In the data rows, the value 128 means zero.
Some points, one per row:
[173 123  91  78 145 192 135 191 145 127  62  77  81 171 112 123]
[110 125  97 152 142  94 113 129 125 125 103 119 129 133 165 121]
[107 139 116 155 137 105 120 124 137 118 130 114 142 124 156 116]
[100 139 138 180 129  52 101 115 133 114 111 143 153 122 166 132]
[140 144 130  20 168 254 170 167 119 152 181 116 140 147  27 172]
[127 161 166  25 161 243 171 184 129 156 190 143 138 130  41 177]
[127 141 122 169 134  90 110 122 127 131 116 124 147 129 168 140]
[129 142 143 199 120  50 110 121 127 133  95 142 155 125 162 166]
[154 108  82  68 146 160 114 182 130 157  59  94 111 140 127 142]
[103 144 128 158 128  92 117 117 128 126 125 137 124 117 159 126]
[117 148 121 169 143 110 127 131 137 126 156 120 131 116 161 130]
[113 128 131 145 133 100 118 107 129 116 138 145 134 117 150 119]
[138 122 147   0  82 239 123 186 120 167 179  91 190 153  60 196]
[112 149 128 159 140  94 119 133 132 127 112 118 142 127 162 126]
[108 144 102 161 144 100 120 136 126 130 115 113 147 128 154 131]
[249  72 101 122  56 145 126   0  98 128 100 169  57 147 109 105]
[146 133 121 141 136 112 110 120 129 119 121 133 114 134 146 119]
[130 160 147  58 156 248 176 145 133 158 174 126 123 139  35 175]
[124 115 130 141 122 111 138 113 152 117 175 149  68 130 133  96]
[ 99 140 113 155 141  91 104 132 131 121 121 118 140 116 163 123]
[107 140 127 156 142  95 119 125 129 119 135 128 123 119 169 120]
[220  87 129 100  94 121 151  67 115 132  88 169  60 144  97  87]
[230  83 130 115  75 109 138  32 114 126  86 180  62 150 115  87]
[194 116  57 107 126 118  97  66  60 107 135 126  43  87 183 149]
[151 155 253  90 132 201 196 196  84 126 197 123 162  89  35 115]
[115 124 116 139 133  84 127 130 138 126  96 121 122 131 139 114]
[102 142 108 154 132 110 120 121 124 127 137 114 130 121 172 125]
[ 53  80 233 141  84 117 129  91 166 121 163 244 188 110  59 152]
[152 113  66  94 185 153 115 191 114 144  65  94 101 139 126 148]
[ 66  90 176 129 124  91 115 107 149 106 157 238 168 108  90 151]
[101 141 110 162 146  82 119 140 130 131 105 121 149 132 162 131]
[152 104  77  63 138 155 114 179 133 161  54  93 116 139 130 144]
[116 154 123 159 148  99 127 146 135 128 117 112 145 120 156 133]
[ 96 114 142 166 110  41 111  95 129 113 101 164 120 130 163 111]
[130 137 231 107 149 197 198 195  77 128 200 135 168 108  69 108]
[156 155 223  98 143 194 201 239 102 128 181 127 166 134  44 114]
[116 140 138 135 135  91 120 127 143 113 112 140 135 125 142 106]
[ 75 136 150 162 120  39 117 123 149 102 113 151 148 122 148 115]
[118  73 115 128 108 142 157 175 110 111 110  95 128 105 148  66]
Here are 10 more points, each followed by its number:
[124 106 143 122 137  88 156 195 110  96 124  81 127 102 151  48] 0
[213  50 146  78  71 146  88   0  87  93 196 235  67  70  87 152] 1
[ 97 138 117 148 135 101 137 144 139 128 115 114 136 128 148 115] 2
[100 141 110 150 140  86 117 137 126 128  88 127 136 130 144 134] 3
[111 133 127 145 124 100 113 120 144 113 135 130 124 126 143 110] 4
[137 113  63 112 174 192 129 159 141 138  89  92  98 135 128 137] 5
[232  68  91 105  56 152 118   0 109  99 126 149  51 141 124  80] 6
[118 129 117 144 134  87 123 121 128 127 110 142 116 130 150 114] 7
[110 136 111 158 138 108 119 120 136 117 133 110 143 125 156 115] 8
[121 139 136 154 136  93 120 134 149 116 129 127 126 127 150 118] 9
Which three of these numbered points are nearest to each point below, ignoring the 2 directions in which the first points spread most? Their numbers follow each, nearest first.
[245  85  92 109  61 150 115   0  83 104 132 149  38 126 155 105] > 6 1 4
[110 141 121 138 138  81 118 133 134 116 109 138 128 128 151 120] > 7 9 3
[255  62 106  94  58 143 135   0  88 110 110 182  22 143 118  76] > 6 1 4
[105 144 116 136 142 111 126 139 127 133 101 127 134 131 127 141] > 3 2 7
[212  98  63 121 107  87  59   0  45  90 162 170   9  57 185 161] > 1 6 4
[110 135 125 147 125 100 113 120 142 114 134 130 127 126 144 112] > 4 9 7
[159 160 163  61 207 255 180 185  94 169 188 141 117 137  19 187] > 7 9 3
[ 97 131 119 170 135  78 111 103 124 116 121 140 139 123 165 127] > 7 8 4
[252  60 128  12  17 255 134   0 154 159 174 145  34 251   3 123] > 6 1 4
[140 159 180  61 130 205 177 205 122 162 185 121 163 118  63 126] > 9 7 4
[ 79 138 147 179 119  65 102 109 145 106 164 151 137 112 171 126] > 4 9 7
[153 172 188  51 118 241 194 214 120 182 211  97 170 113  50 150] > 9 8 2
[144 161 190  79 117 221 173 182 115 170 205  92 181 113  79 149] > 8 9 4
[126 106 144 121 137  85 157 197 109  96 119  84 125 104 150  48] > 0 2 9
[142 108  53 105 181 207 130 165 143 140  83  85  94 138 123 138] > 5 2 3
[101 133 121 144 135  99 141 152 134 123 116 109 135 124 149 104] > 2 8 9
[107 141 112 147 149  72 106 139 130 117  98 134 144 124 156 121] > 3 7 2
[253  76 130 104  69 117 144  24 112 128  80 185  46 154 106  81] > 6 7 4
[146 152 235  97 133 185 186 188  91 125 183 124 159  94  50 115] > 9 7 4
[215  77 125 137  48  84 107   0 104 103  95 197  75 132 119 103] > 6 1 4
[135 148 121 152 146  81 119 149 126 127  78 112 140 129 154 142] > 3 2 9
[103 150 122 163 139 116 133 124 128 127 146 119 129 116 160 126] > 8 2 9
[136 158 131 157 138 104 115 127 129 127 123 125 125 112 147 148] > 9 7 8
[108 141 114 148 148  75 108 137 130 118 101 132 144 124 157 122] > 3 7 2
[132 128 103 159 133 117 120 106 130 123 141 115 129 122 153 120] > 8 4 9
[114 148 120 150 130 108 127 121 125 122 125 123 141 119 158 124] > 8 2 9
[152 102  28  88 187 160 125 149 117 140  88  63  89 141 122 121] > 5 2 8
[130  99 132 112 143  99 156 200 108  96 118  76 120 107 148  46] > 0 2 9
[ 75 138 152 182 117  59 100 107 148 104 168 155 135 111 172 125] > 4 9 7
[112 142 115 161 129 100 117 125 131 127 129 116 144 122 155 132] > 8 2 9
[141 122 123 142 122  99 119  86 124 113 129 141 114 123 155 104] > 4 7 9
[249  46 127 108  56  88 117   0 115  90 105 210  43 143 114  56] > 6 1 4
[199 115 192 184 184 160 186 233  56  95 104 101 125 113 122  74] > 0 9 2
[108 142 115 158 132 102 112 119 126 118 135 129 145 120 164 132] > 8 4 9
[119 145 120 151 138  99 120 123 128 122 120 119 142 122 163 123] > 8 9 2
[255  28  30  92  85 255  81   1 117 124 134  94   0 219 130  93] > 6 4 8
